Each row is where one point has got to under a steady rotation. How many ticks took it there?
The counts run from 0 to 709.
[  0.7 -33.1 -30.9  42.9   1.8  11.6   1.7 -36.2   5.3   5.6   1.5  -1.2
 -46.0 -10.1  59.3  18.5  13.5] => 3
[ 16.5  -0.7 -28.5  30.3  18.9  53.3   5.2  23.2   9.0   8.4  15.5  -3.2
  -9.8 -55.7  29.1 -26.2  -3.8] => 286
[ 11.4 -15.3 -33.4  16.2  -8.4 -26.7  -6.5 -17.8 -13.9 -32.6   6.3  57.5
 -36.4 -36.1   3.7 -27.3  20.9] => 157
[ 14.5  20.5  27.8  39.4  -1.4  49.5  31.5 -17.6 -26.5   4.0  44.4  15.0
 -39.2  12.9 -25.5  14.7  23.7] => 292
[ 34.1  30.0 -34.4  25.5   6.2  40.3  -6.9  24.1  -2.5 -18.4  45.1  -8.4
  -6.5   1.1 -37.9   3.7  25.3] => 378
[ -8.8 -11.5 -35.7   4.7 -16.8  -7.6  -0.4 -21.8 -55.2 -20.6  -4.1  45.3
 -41.0   4.7  -4.2 -25.3  19.9] => 68
[-28.0   0.0 -27.7  30.7 -28.0  -3.1  48.5  24.1   2.2 -21.2 -31.4   3.9
 -11.4   5.7  -9.1 -36.4 -11.7] => 86
[-15.6  25.6 -11.8  10.0 -19.2  37.2   0.0 -28.7   1.3 -19.6  70.5   3.6
 -15.0   9.3 -33.5 -27.2  -6.4] => 11
[ -6.7 -10.6 -62.9  29.9  53.4   6.4   2.3  14.8  20.0  11.9  16.3  14.0
  14.3 -15.8  10.4  -2.8 -26.3] => 532
[  0.4  -4.7 -20.7  37.2  35.8  42.4  37.6  29.3  13.1 -43.3   0.2   7.2
  -1.2  17.7 -55.0 -11.5  -8.9] => 275
[  5.7 -21.1  -2.3  46.7  66.2   2.7  -1.2   5.5  13.3  21.6  24.8  28.0
  -4.3  20.9 -11.0  22.9  28.8] => 148
[  1.8  11.8 -40.3  30.8  60.0  22.6  16.7  -7.9  -6.7  38.7  13.0   0.7
  32.9  -7.1  -8.7   1.6 -30.3] => 41
[-23.5  26.1   1.6  13.6  15.6  24.6  29.0 -15.6  20.1 -12.0  47.6   9.0
  10.6  -9.0 -34.9 -33.7 -33.0] => 521
[  6.6  30.6  -6.9  21.0  -7.8  66.4   2.5  -8.8 -21.8   8.2  46.8  12.1
 -10.8 -19.3 -15.4  13.6  29.0] => 290
[-25.5  15.5 -30.3  47.7  15.4 -10.1   2.0 -38.0  -2.5  38.2   8.8  40.5
  -9.3 -11.8  16.8  19.4  13.5] => 425
[-46.2   9.9 -49.0  43.6 -16.5  21.9  11.9 -36.5   9.2  10.9 -17.0  24.0
 -10.6 -26.6  -1.2  -3.6   7.5] => 300
[  7.2 -34.4 -12.6  33.9 -10.3   3.0  53.0 -17.6 -14.9 -26.9  -9.7 -10.0
 -57.6   9.0 -18.6 -29.1 -21.3] => 384
[-10.9 -44.0  16.8  17.3  48.8 -12.2  17.8 -16.4   9.2   6.1  56.3  13.2
  -7.0  32.8 -26.9 -27.5  20.1] => 238
[  7.9 -11.5 -16.7   3.8  -2.8  42.9  47.6   3.1 -42.7  -8.6   1.3 -12.0
 -22.0  17.9 -32.3 -40.9  -7.8] => 575
[ 17.9 -23.1 -46.5  35.9 -28.2   8.7   2.5  -1.0   5.6  -5.8 -15.5 -11.7
  -5.2 -24.5  16.3 -51.7  -5.1] => 476
[-22.8  25.3  -9.8 -19.0  13.0 -19.1  27.3  -1.5 -11.3 -17.9  37.3  56.9
   2.7  -4.7  -8.6 -47.4  24.6] => 435
[  9.4 -28.5 -12.5  23.6  72.5  14.9  38.6  16.4  -4.1 -15.7  33.5  24.9
  -5.0  18.9 -22.8 -14.3   1.6] => 150
[-22.5  -0.3   8.9  -8.4  41.2  14.1  -1.6 -30.3 -35.2  -4.6  27.7  50.3
 -10.3  20.9 -44.0  -8.7  10.4] => 46
[-15.3   4.2 -46.0  19.0 -11.9  24.6 -29.5  -9.7   0.4  25.0  44.8  -8.0
 -24.3 -13.6  42.4 -11.1  32.2] => 602
[-10.6  -9.7  21.4  41.0  34.2  44.5  30.8  30.2  21.8  22.0  39.7   7.9
   0.7 -12.4  22.2 -19.2  10.3] => 306
[ -2.2 -23.6  23.1  -1.4  18.1  17.1  27.0 -24.7 -24.1  27.0  55.3  22.8
 -14.5  31.1  -4.9 -30.6   3.9] => 327
[-50.1   9.0 -44.2  30.5 -28.8 -18.0  15.8 -35.4 -15.5  11.7   8.4  19.2
 -21.4  12.5  15.3 -10.8  24.3] => 703
[-21.3  14.1 -35.3  59.5  10.1 -25.3  37.0 -35.7  33.9   5.2   1.5  -7.7
  20.5 -17.7   6.8  -3.2 -29.3] => 19
[  9.8 -31.4 -12.7  -9.3  -5.6 -32.0   9.8  13.3 -36.3 -20.1  23.5  40.5
 -34.1  17.5 -14.8 -57.2  18.2] => 348
[ 29.4   1.0 -16.4  33.4   7.4  35.1  -2.5  25.0 -44.9  19.2  26.2  14.1
  -5.6  -9.2  -0.6   4.0  45.6] => 570
[ 11.7  18.2 -71.9  31.6  29.2  18.0 -10.8   4.3 -40.7  27.5  12.9  21.9
  14.8   1.3   5.9   0.1   4.5] => 445
[  0.6   3.0  -1.4   2.1 -10.1  -7.0  46.9  16.2  26.4 -18.4  53.7  -6.8
  -1.4   2.1 -17.7 -55.8 -13.1] => 118
[-26.5  -2.7 -18.0   0.4  64.6  27.1  22.7  40.8  20.4   1.3  35.7  18.4
  20.2  -4.2 -14.7 -28.3  -8.6] => 431
[  1.7 -14.9 -21.5   5.6  45.4  13.0  38.9  24.3  18.7 -32.9  16.0  22.3
   0.2   5.8 -35.5 -27.6 -19.8] => 152
[  5.3   5.5 -47.9  20.7  53.3  24.9 -16.9   2.7  -0.6 -11.0  48.7  37.9
 -24.5   1.2   3.4   9.3   5.5] => 535
[ 22.3 -24.8   0.0 -19.5  45.3   8.1  28.5  -1.7 -25.7 -20.4  32.5  40.0
 -35.0  -0.1 -21.8 -32.1  -1.7] => 539
[ 51.3  11.3 -27.2  51.6  21.3  30.6   5.9   8.2  -6.2  14.0  -2.5  -0.4
  20.4 -35.4   3.3  -8.0 -16.5] => 163
[-11.9  32.0 -60.8  28.0 -28.3 -50.2   8.9 -13.4   6.1 -14.1  33.3  19.0
  -1.9 -12.6  -4.9 -14.3   6.1] => 122
[ -8.8  20.8 -45.6  36.9  -0.7 -22.8  -1.7   9.6  14.7  -3.9 -20.9  44.1
  31.6 -54.1   2.3 -38.3  18.9] => 54
[ 15.8   5.2  -5.4   8.3 -12.0  -4.3  52.8  -8.2  -0.5 -25.6  64.7  -9.7
 -43.1   9.0 -11.8   1.8  11.4] => 505
[-28.5  12.5 -44.5   7.8  28.5  32.4 -27.6  -3.0 -18.9  26.8  50.2  16.8
   8.9   5.7  29.3  -5.5   8.4] => 323
[ 16.0  -9.1 -48.4  33.2 -21.7 -35.7  21.3 -29.1   0.2  32.0   1.9  -9.1
  26.9  -9.8  19.6 -36.7 -43.4] => 230
[ -6.2 -26.7   3.8  32.7  10.6  11.2  45.0  -8.3 -38.7  -6.0 -40.2  32.6
 -46.9  23.1 -43.4 -14.8   1.2] => 172
[-13.5  -4.6 -22.2  23.5   8.4 -17.1  25.1  12.3  11.8 -12.8 -29.7  37.3
  14.5 -30.0 -13.0 -66.0  -5.2] => 52
[  3.1   6.1 -44.3 -17.3  42.0  40.8 -20.9 -16.0   1.3  -0.7  51.6 -10.5
  -8.4  15.6 -16.1 -14.5 -24.6] => 132
[-26.0  42.3 -39.8  23.6 -21.4 -20.9  46.8 -33.6 -12.8  11.1  -5.0  33.9
  -3.4  -9.7 -11.8 -20.7 -34.1] => 421
[-19.7 -18.2  -9.3  41.4  -0.3  15.1  41.1  -4.2  -2.2 -15.0 -49.3  25.0
 -10.9 -10.0 -21.1 -51.9 -30.0] => 174
[  8.1  13.7 -50.6   5.9  16.5   5.5  19.0  19.7 -46.5 -30.7   8.6  21.4
 -23.2  18.0 -25.8 -27.2   5.5] => 65
[ 10.9 -26.0 -28.6  30.9 -19.2 -10.0  13.8 -27.5 -29.4   8.1 -23.6  34.6
 -43.3  -8.7  17.5 -40.0  20.0] => 70
[-26.0   2.8 -45.2   1.1  45.5  18.8 -32.8   4.1  31.4 -16.6  64.3   8.2
   7.3   7.0   0.9 -19.9  26.3] => 623
[ 24.6  -2.8 -54.8  16.5  51.6  33.7  13.5   0.2  11.3   2.0  49.9  -6.2
   0.6  -2.6   8.9  -9.1 -33.7] => 130
[ 24.6 -16.9  -7.8  54.9  26.0  23.5 -11.7 -21.9 -35.1  16.3  28.9   7.8
  21.2  28.1 -31.3  -6.6  43.3] => 359
[ 12.4   5.7 -32.8  61.8  -7.8  14.9 -42.6 -36.9  14.8   6.5  -7.0  20.5
  13.6 -37.7 -13.0 -24.3  20.3] => 267
[-24.0  17.8 -14.1  -8.5  33.4   5.7  18.0  21.3   3.9 -26.6  39.3  30.6
  17.0   7.0 -27.8 -47.8   7.0] => 433
[-25.1  -0.1 -62.7  38.9  -2.4  10.8 -16.1 -47.2  13.8  12.0  28.4  10.3
  -9.5 -22.2   8.2  18.7   3.6] => 513
[-15.7  -5.6  16.1  -1.9  -4.6 -23.5  51.5  -8.1 -10.4   6.7  39.9  29.0
  25.1   2.2 -18.2 -78.0 -19.0] => 330
[ 16.2 -14.9  -0.2  19.5 -11.2  21.1  41.7 -12.5 -24.7 -31.2  22.9   9.9
 -65.9  23.0 -31.5  -8.2  26.8] => 382
[ 10.9  18.2  -0.3  14.4 -14.1  16.1  19.8  13.6  -8.7 -16.1  78.0  -0.2
 -43.3  16.0 -17.4  -2.6  40.2] => 503
[ 30.9 -12.5 -17.4  35.1  69.8  25.3  -1.3 -23.9 -11.0  22.0  38.7   5.5
  -2.6  17.0   4.5 -11.0 -13.7] => 640
[ 27.9  11.9 -77.0  33.6   8.5 -20.0   8.9  11.8 -22.8  15.2   2.0  15.5
  36.6 -24.3  16.4 -15.8 -19.9] => 443
[  0.0   0.1  -7.3  31.7  58.0  32.3  19.1  12.4  -8.5  12.9   0.4   5.3
  31.8  13.1 -19.1  -7.9  -8.4] => 553
[-16.7   2.8 -18.8 -16.1  18.7  11.1 -12.6 -34.6  -3.4 -10.1  55.7  25.9
 -22.7  22.2 -41.5 -21.2  -4.7] => 134
[-10.5 -13.5 -41.0 -21.2   2.0  -0.1  -3.7   6.9 -29.7 -31.2  49.0  34.3
 -26.5  15.7 -17.1 -33.3  33.7] => 346
[-40.5 -15.4 -37.3  25.1 -35.9  15.5  13.9 -18.3 -19.7 -11.0 -20.2  19.2
 -10.2   1.0  -8.9 -43.5  20.4] => 579
[-16.4  -1.7 -30.3  42.3  -6.2  18.6   7.5  25.8  28.0  -0.5 -11.4  -9.6
  -5.6 -30.8  26.9 -28.7  -4.5] => 688
[-32.1 -24.5  24.2  44.9  40.0  36.6  18.3   6.3  23.3  20.1  33.7  11.4
  -3.4 -19.4  23.0 -13.1  26.5] => 305
[ 22.4   6.6 -13.3  44.9   3.8 -32.2  29.4 -34.9  18.5  10.1  -8.4  24.8
  17.4 -19.8  -9.4 -41.0 -38.3] => 141
[-44.2  28.9 -32.7  27.2 -33.9  -9.4  56.8   4.3  -2.3  -1.1  -0.7   7.2
  12.8  10.8 -18.4 -28.9  -5.2] => 209
[ -6.0  29.9 -22.5  35.8  10.9  35.7  -6.0  20.4  25.6 -22.0  68.1 -20.0
  10.6 -10.1   7.7 -23.7  13.4] => 500
[ 16.6  -8.2  -5.0  54.6  50.0   1.1   4.8 -20.8 -20.4  51.8   0.7  23.7
  10.7  10.1  11.3   9.4   8.6] => 550
[ 19.0   3.4 -57.3  52.1  15.8  -0.8 -31.7 -19.6 -12.2  26.5  13.2   5.7
  35.3  -9.8  -2.1 -17.1  15.4] => 356
[ -4.5 -30.1  -7.5  55.1   6.4  15.7  14.8   9.3  42.5  14.2  12.3 -35.7
 -11.6 -12.0  40.5 -25.8   9.9] => 496
[-11.1 -31.7   0.7   5.4  43.3  -9.5  35.6   0.1  15.8 -20.4  38.4   3.1
   7.5  25.0 -42.1 -54.0  -3.9] => 240
[ 24.1 -17.7  10.8  49.2  18.5 -38.7  22.8 -23.7   4.7  -9.9 -22.8  49.9
 -11.6 -24.5 -14.7 -37.2  16.2] => 650
[ -5.1 -32.1  10.9  10.2  14.7 -23.9  40.8 -10.2  -2.0   0.3 -10.4  47.2
   0.1  -3.3 -14.8 -55.2 -14.6] => 50
[-19.4  13.0 -32.4  -4.9  48.2  30.9  -6.6 -19.1 -20.5  10.2  29.9  31.7
  17.5  20.0 -35.7  -2.3  15.5] => 44
[  9.0 -13.3 -23.1   9.1  -1.7   1.0  10.4  10.5 -31.8 -43.2   0.9  21.1
 -38.2  35.8 -24.3 -28.0  49.1] => 470
[-15.6 -19.9 -12.7  65.7   3.2 -41.9  32.3 -36.1  20.6  19.6   6.1  -6.1
   1.7   4.4  16.6 -10.6  -3.9] => 617
[ -3.2  23.3 -43.5  17.6  61.1  38.8   4.4 -10.8 -18.9  17.4  28.2  19.0
  36.8   5.9 -12.5  -2.2 -19.5] => 42
[-14.5   1.8 -34.3  25.3 -21.0 -41.1 -14.5 -13.0  17.2 -31.4   8.5  35.7
   0.0 -21.9  -7.1 -48.9  26.9] => 245
[ 18.6 -42.6  -4.1   3.6   4.4  -4.2   6.8 -30.7 -29.9 -26.3   2.2  37.3
 -44.1  18.9 -28.6 -42.4  -5.7] => 260
[ -4.8  12.7 -36.6  23.0  11.7  39.3   8.1  36.5 -18.3 -25.3  25.4  -1.8
  21.0  29.4 -46.2 -11.2  38.7] => 467
[ -9.2  -6.4 -18.1  -2.1   4.8 -18.4  17.9   8.5  25.9 -40.6  19.6  18.3
  15.6   8.3 -35.3 -71.4 -13.6] => 242
[-35.7  -8.5  -6.1  55.5  13.3  20.1   1.7 -18.8  18.1  26.6  12.6  28.7
  -9.4 -16.5  33.3  -0.4  40.2] => 303
[ -5.8   4.6 -54.9  32.5  22.2  -3.2 -23.7 -37.6   3.1  42.1  24.4  -1.6
  37.3  18.0  -4.8  -3.3   3.5] => 233
[  6.9  29.0  -7.2  14.9 -12.4  60.7  15.4  -9.6 -29.8   1.8  58.5  25.1
 -32.8  -0.3 -20.5  12.6  28.7] => 291
[-46.4 -11.8 -34.8  40.1 -32.7  -9.5  12.2 -30.1  17.8 -31.2 -14.0  21.6
 -20.5  17.3 -28.3 -13.2  34.5] => 491
[  2.2  -3.7  18.4  28.5  -3.7  15.3  63.7 -28.8 -31.3   8.2  17.5  11.5
 -33.0  12.2 -17.7   0.1  -8.0] => 294
[ -5.0  -2.0  19.2  -0.5  11.5  -1.9  46.7 -23.0  -2.5  16.3  50.6  27.5
   0.7  11.8 -19.7 -61.1 -24.9] => 329
[ 21.0  -8.0  -9.6  27.3  35.4  22.6  15.9  22.7 -11.0 -19.0  18.4  24.2
 -30.1  16.3 -24.8  15.1  38.2] => 660
[  3.9  -9.5 -30.5  13.2   3.1   5.4   9.7  23.8 -33.9 -40.0  25.7  26.2
 -21.1  34.6 -40.1 -20.1  49.1] => 469
[-30.4  18.6 -32.9  34.2 -28.5 -18.9  46.1  -8.0  13.7 -41.6  15.5  19.3
 -22.8   1.6 -13.6  12.8  29.0] => 402
[-28.4   0.6 -64.8  42.8 -40.1   3.5  15.9   7.9  -0.3 -14.3 -14.9  -1.7
 -15.9  -0.1   6.0 -24.6  19.5] => 88
[ 27.3  -7.3  -2.0  27.9 -22.8 -41.5  38.9 -29.1 -22.2  15.9  41.6  12.7
 -20.7   9.6   9.8 -35.3 -17.7] => 227
[  4.9 -15.2  -1.4   4.7 -21.5 -43.1  43.2 -37.3 -26.8   2.1  48.9  21.3
 -20.7   0.5   4.4 -31.2   1.5] => 226
[-20.0  -8.8 -30.5  51.8  -9.5 -49.1  44.9 -28.3  34.0   0.8   3.2   5.5
   6.2 -10.5  -7.4 -20.6 -45.3] => 18
[-22.5   0.1 -38.9  59.9 -13.8  32.8 -35.8 -43.4  10.3   7.3   4.9  10.2
 -24.6 -25.5   3.4 -11.5  19.8] => 390
[ 15.1  31.6 -26.5  27.4  -0.5  63.8 -19.4  -2.5   3.4  18.1  34.7  -4.1
  -4.0 -36.8   1.6  -5.7  15.5] => 288
[  5.3   4.4 -52.6  19.6  30.9  18.0 -18.1  -1.2 -33.2  26.8  28.6  25.5
  12.6   6.2  -1.4  16.8  27.6] => 446
[ 59.1 -10.5  -6.8  53.8  25.9  -3.6   3.3 -10.9 -20.1  16.2  -3.1  26.8
 -26.2 -42.9  37.6 -24.1  -0.9] => 161
[  1.4  16.1 -15.2  17.7 -20.3 -12.3  57.4 -30.5 -20.5   7.7  30.5  18.4
 -12.9  -8.8 -21.4 -37.9 -42.5] => 419
[ -1.8   8.6  -7.6   7.2  -4.9 -51.1  24.6   5.2 -21.7 -30.5  25.7  56.7
 -18.2   5.6   2.7 -34.6  26.0] => 437
[ -9.8  -2.7  -5.5  20.7  -2.8 -18.5  -4.1 -30.4  -5.8 -30.9   5.0  54.1
 -19.4  -5.6 -53.7 -40.2  21.0] => 647
